In the rows, zero is written as 128.
Each named turn below is shown by a few rows before and after it. Which turns, in which order, take the first row of each later pair to the second? The first pair is answered.
turn k_359:
[116 129 126 114 120 134 131 113 114 156 106 144 144 108 135 138 125 156
 139 122 131 121 128 125 137 132 159 122 126 119 168 109 157 142] => [138 138 124 133 118 144 136 111 135 158 121 162 142 108 132 131 120 148
 136 133 147 124 139 143 129 122 147 122 125 127 145  84 163 139]
[146 174  60 117  98 165 101 142 111  89 190 148 147 101 179  85 112 194
  90  67 215  85 179 175 102 130 144 150 128 109 115 108 148 130] => [107 159  61  83 105 143  88 150  64  85 159 111 148  98 182 105 128 211
  99  48 182  88 158 137 109 147 166 151 129  97 161 154 140 139]
[135 118 103 118 113 136 116 148  99 125 117 131 134 130 135 126 129 143
 141 134 111 141 101 127 123 137 134 118 129 127 145 132 131 114] => [136 117 107 121 109 135 128 143 113 139 104 143 133 130 127 133 136 141
 138 136 116 140  95 118 125 135 141 124 130 140 143 111 134 123]
[157 166  87 146 102 152 156 112 139 153 124 154 119 113 133 140 143 150
 142 102 133 108 137 158 112 135 134 135 138 122  96 113 126 120] => [157 163  84 136 108 151 140 117 119 131 136 132 120 117 138 141 144 168
 149 100 124 104 144 165 109 136 124 127 135 105  95 142 114 111]
turn k_209:
[124  79 167 149 134 122 146 166 122  88 103 115 101 183 148 174 139  71
 156 117  91 171  63  93 112 141 158 142 123 113 122 189  79 102] => [157 133 168 153 122 139 119  79 126 121 159 158 101 143 115 104 115 154
 190 140 109 168 129 220 109 156 150  45 106  69 116 148 146 126]
[133 123  78 120 146 126 119 157 125 126 110 143 157 156 127 114 162 140
 141  98 143 131 138 125 108 123 150 140 109 121 131 113 144 125] => [127 117  95 127 162 119 110 169 128  99 131 125 150 168 122  99 160 130
 134 115 142 135 136 131 118 114 130 136  97 110 128 134 136 121]
[146 114 127 138 121 132 161 118 168 141 108 139 105 142 115 114 136  86
 127 201 118 179 136 147 130 135 133 137 112 106  93 106 111 111] => [142 119 115 139 114 136 164 112 167 149  99 147 108 134 118 118 141  85
 132 195 117 176 139 141 131 138 141 134 121 114  95  92 116 113]
[109 109 122 108 125 123 135 131 110 123 129 114 107 137 128 139 148 145
 141 138 115 154 127 110 125 144 131 125 106 101 134 144 138 116] => [115 121 123 102 117 124 135 115 109 131 127 123 116 132 125 136 146 152
 146 139 115 150 134 121 122 145 137 117 107 106 134 129 147 119]
turn k_253:
[128 201 138 173  83 133  95 141 102 145 156 171 176 128 118 133 171  99
 129 155 106 134 130 175 126 171 122  60  88 108 155 115 165 150] => [144 194 108 176  71 143 108 163 107 151 128 182 184 138 145 170 182  62
 116 137 113 125 114 132 109 163 126 102 102 139 133  96 133 132]
[137 121  99 126 126 153 105 126  89 141 126 144 115 119 131 162 104 145
 101 100 145 109 109 102  94 170 133 150 138 136 121 134 123 148] => [121 115 114 110 140 146  97 125  78 130 129 126 107 122 120 156 104 159
 102  99 137 113 111 105 107 176 130 138 132 121 142 161 128 151]
[ 91 133 118  95 108 114 103 110 102 121 145  91 132  99 125 121 123 135
 150 113 110 134 130 104 120 155  84  90 111  99 164 138 118 143] => [134 159 100 115  96 137 113  94 130 143 149 137 135  91 125 115 119 140
 152 116 135 130 149 136 102 145  85  86 116 104 128  88 135 145]
[169 161  97  80  85 145 170 135 143 168 107 125 113 131 144  80 101 142
 143 111 111  87 131 172 126 105 143 127 156 162 124  97 117  86] => [143 133  95  62  98 130 174 165 116 153  91  95 110 145 155 103 115 123
 141 104  89  91 106 123 133 107 150 147 159 161 147 136  89  82]
Now pairs of rows:
Each pair is two turns apart.
[120 136 172 150 172 123 101 154 147 103 114 140 133 150 118 122 117 159
  83 119 148 120 134 128 165 145 134 151 123 143  93 126 152 141] => [141 146 149 147 161 132  94 139 134 102 121 155 136 142 127 115 113 179
  95 109 145 110 148 153 149 149 133 137 121 140  81 119 157 134] | k_209 then k_359
[129 105 115 123 148 128 107 145 147 112 134  95 118 154 121 146 142  77
 117 126 122 153 117 114 129 127  97 154 118 117 105 129  96  73] => [149 133 115 140 141 143 101 106 162 128 161 125 113 137  97 110 131 109
 124 137 141 148 148 174 132 128  89 121 110 108  93  98 127  85] | k_253 then k_253
[138 117 144 114 106 120 120  99 127 150 147 129 104 139 120  95 140 123
 132 179 105 155 132 139 133 142 116  87 114  88 127 121 119 102] => [122 109 133  90 102 116 130 107 110 168 107 123 109 136 121 123 150 119
 140 161  87 152 110 100 138 147 143 101 124 102 153 132 112 111] | k_209 then k_253
[184 141  76 127  81 139 132 131 155 147 121 153 137 105 170 163 134 113
 126 126 119 139 131 104  97 124 113 130 127 158  93  89  98 117] => [152 110 131 132 122 116 106 157 152  91 180  91 118 130 143 119 125 110
 120 165 108 154 141 128 135 113  73 113 100 111  98 161  85 110] | k_209 then k_253
[ 99 116 122 127 122 115 110 148 122 103 138 117 131 144 138 140 130 148
 118 111 123 114 118 117 157 143 115 134 127 126 147 170 138 132] => [110 135 116 124 105 121 119 109 127 135 129 146 134 127 127 134 131 164
 129 113 128 110 124 137 154 150 138 112 128 131 149 130 168 146] | k_209 then k_359
[125 127 100 117 127 159 137 171 138  71  99  81 111 151 142 171 134 137
 142 124 123 177  90  66 100 132 120 155  84 111  95 121 139 135] => [143 151  71 108 109 171 139 137 138 100  79 113 117 127 144 168 134 158
 148 117 123 170 102  85  89 147 142 141  93 115  99  83 165 150] | k_209 then k_209
[117  97 113 128 103 116 175 151 129 167 107 166 138 132 119 154 136 108
 112 124  80 147  88 111 108 113 166 160 116 119  91 102 130 143] => [106 110 144 125 116 103 156 115 123 164 146 151 128 113  88 105 120 157
 126 145  80 153 118 171 133 123 159 106  96  89 112 116 165 161] | k_253 then k_253
[111 118 108 111 129 137 126 112 141 143  97 142 134 133 137 143 141 106
 125 107 108 125  83 121  85 121 141 149 131 140 140  94 119 115] => [139 126 104 125 136 153 102 125 141 112 142 138 138 139 148 125 129 114
 120 117 117 119 115 161  71 118 104 138 124 118 107 114 105  94] | k_359 then k_359
[ 90 117 150 140 149 100 103 135  88  98 131  84 134 133 133 116 124 122
 147 129  93 125 128 152 137 143 125 130 108 122 142 183 113 131] => [ 95 141 161 157 136 101 124  84 126 156 115 132 129 110 105 110 119 135
 147 128 114 127 125 172 149 146 153 116 114 147 140 108 156 162] | k_359 then k_253
[134 112 116 164 134 136  90 121 156 131 129 134 100 107 133 157 117 187
 130  91 139 157 127 189 139  92 151 104 165 133 131 158 198 151] => [122  82 110 148 137 125 102 155 135 116  99 104 102 122 156 192 128 151
 127  81 126 158  95 126 140  92 155 140 174 147 143 184 163 139] | k_253 then k_253
[112 125 160 135 135 116 189 152 176  65 133  75 168 155 119 154 135 166
 132  81 137 132 129 107 151 112 115 161 167 115 123 134 129 113] => [119 131 158 140 133 120 201 149 192  71 135  88 167 155 117 153 129 152
 133  85 144 130 126 112 153 109 118 158 167 123 113 114 131 118] | k_359 then k_359
[113 119 121 100 107 109 152  95 118 170  66 149 123 121 136 153 145 120
 144 107 105 142  89  72 125 140 177 139 136 148 162 102 135 150] => [119 138 138 112 104 112 142  65 129 178  98 163 124 104 108 115 128 154
 155 128 117 134 113 132 137 148 173 101 125 134 162  87 167 163] | k_253 then k_253
[132 124 147 140 161 144 128 143 163 110 164 112 109 116 124 114 110 173
 150 111 139 102 107 122 110 125 125 124 106  94 118 160 148 149] => [140 115 125 146 152 152 140 162 163 109 144 122 116 120 140 144 126 143
 137 101 139 100  91  87  94 122 129 154 115 112 103 146 128 132] | k_253 then k_253
[122 150 132 115 150  88  99  93 148 138 172  98 129 118  97 112 138 134
 133 145 101 144 127 150 118 126 122  84 136 106 121 123 125 137] => [159 150  95 122 140 111  97 114 143 122 176 112 141 122 130 125 133 126
 132 136 103 134 144 149  87 127 107 102 144 109  93 115 100 111] | k_253 then k_359
[115 124  94 102  97 142 150 133 107 145  54 136 133 130 148 193 145 111
 148  95 113 121  85  51 110 145 194 146 167 163 143 114 129 128] => [ 86  93 144 105 135 114 141 160 106 105  87  84 118 156 131 175 145  92
 138 122 102 140  77  33 142 133 173 150 152 141 162 171 106 118] | k_359 then k_253
[115 114 104 120 130 130 111 155 111 125 105 128 150 137 153 163 131 109
 120 107 124 123 134 113 115 111 107 176 133 142 136 150 109 104] => [ 81 118 144 110 141 106 116 112 114 151 100 116 143 125 111 141 127 133
 129 117 118 129 120 122 150 126 132 147 124 138 173 147 151 142] | k_253 then k_359
[138 150 122 139 133 127 122 135 144 125 127 143 150 118 136 120 123 150
 129 112 159 112 155 169 128 110 131 130 160 135 120 115 152 141] => [127 136 104 123 131 126 120 153 122 116 103 125 152 125 155 142 132 144
 136  88 143 109 143 129 115 113 137 154 160 141 132 143 136 129] | k_359 then k_209
[159 115  70 112 119 133 138 118  71 125 170 128 141 116 196 124 162 151
 132 126 152  87 157 166  48 153  69 108 138 111 125 168 114 110] => [120  99  75  86 110 111 158 114  59 154 114 116 139 114 190 161 176 134
 131 110 130  94 112 101  66 163 114 128 156 138 170 172 111 136] | k_253 then k_359
[101 114 134  97 119 119 109 120  96 132 118 106 123 125 129 113 139 134
 147 140  95 134 108 105 143 137 140 105 132  99 160 169 120 127] => [141 125 135 146 110 142 141 105 162 163 134 162 122 120 116  98 127 103
 132 161 135 134 112 134 140 116 141 114 132 127 107  88 137 130] | k_359 then k_359
[119 103 134 101  92 129 124  89 152 165 118  99 157 134 129 150  90 135
 149 115 146 113  93 126 142 153 157  93 121 189 151  89 137 179] => [131  83 139 125 108 138 134 140 172 131 138  94 155 166 139 153  91  85
 117 121 159 117  93 108 132 126 129 127 119 202 116 104 100 151] | k_359 then k_209
[118 155 110 136 129 141  98 148 120 106  98 126 168  98 117 154 110 166
 116  69 156  99 125 138 110 138 158 166 142 163 117 132 158 141] => [102 150 123 145 133 133 113 144 132 113  88 125 162 104 106 150 113 155
 110  81 158 106 108 128 120 134 163 174 142 175 125 120 164 154] | k_253 then k_359
[ 97 138 108 131 110 177 116 177 122 105 134  83 119 130 117 136 112 126
 117 139 106  99 111 132 153 143  93 175 110 163 127 141  81 112] => [ 65 146 127 117 120 162 114 150 115 125 129  73 116 119  95 125 109 150
 126 143 101 102 106 142 173 154 115 149 109 159 162 148 108 132] | k_253 then k_359
[154 123 137 140 144 125 162 119 146 148 120 161 137 144 117 150 139  82
 117 168 102 153 109 119  96 117 136 125 116 119 132  70 105 105] => [141 133 155 130 151 110 143  93 127 148 137 146 126 129  99 118 135 124
 136 176  89 150 125 149 111 131 133  88 106  91 153  93 122 117] | k_253 then k_209
[115 161 122 114 125 147 130  81 152 108 146 142 142 134 119 117 117 168
 163 145 116  94 156 191 122 117 138 119 120 112 131  93 173 146] => [ 74 117 121  89 134 125 134 134 121  82 105  94 139 163 146 166 140 126
 156 132  82 103 105  96 124 117 148 167 132 120 153 150 121 127] | k_253 then k_253
[120 135 130 129 121 134 107  79 117 175 161  76  45 127 111 106 126 209
 113 173  69 126 154 146 121 194 122  74 146 122 182 158 111 135] => [113 141 114 115 112 132 121  70 112 199 124  88  53 115 117 131 129 208
 113 150  73 124 137 118 118 201 153  90 161 148 193 139 118 148] | k_209 then k_253
[141 145 142 148 125 102 147 119 123 125 138 153 125 108  79 101 114 141
 124 144 161 111 160 155 117 164 104 106 117  99  98 128 139 157] => [113 110 135 128 130  91 160 163  98 102 102 115 128 135  95 140 134 104
 117 132 138 115 122  77 117 162 116 151 131 109 120 162  99 138] | k_253 then k_253
[103 185 130  96 124 139 132  71 114 168  98 176 158  68 122 147 109 139
 104 104 152 113 143 178 149 175 204 107 163  98 155  87 228 113] => [ 84 131 175 139 153 129 164 160 169 117 101 147 142 117 125 182 117  31
  50 128 174 128  92 100 170 134 179 187 160 138 121 106 168  85] | k_209 then k_359
[136 145 140 112 125 138  93 132  82 110 170 111 131 116 141  84 108 160
 126 139 122 120 143 163 118 137 120 105  99  82 137 154 118 133] => [120 120 147 118 134 131 104 167  79  87 152  93 130 134 154 110 114 126
 108 136 120 124 113 113 119 128 117 132 105  94 135 176  86 123] | k_209 then k_209
[137 132 121 109 120 127 125 100 100 156  96 127 136 113 132 142 126 148
 144 114 123 127 122 131 126 137 154 118 135 131 142 127 140 137] => [137 132 151 128 136 126 117 112 122 130 139 116 123 122 117 110 110 152
 139 139 136 139 138 169 142 126 128 113 115 115 124 136 143 130] | k_209 then k_253
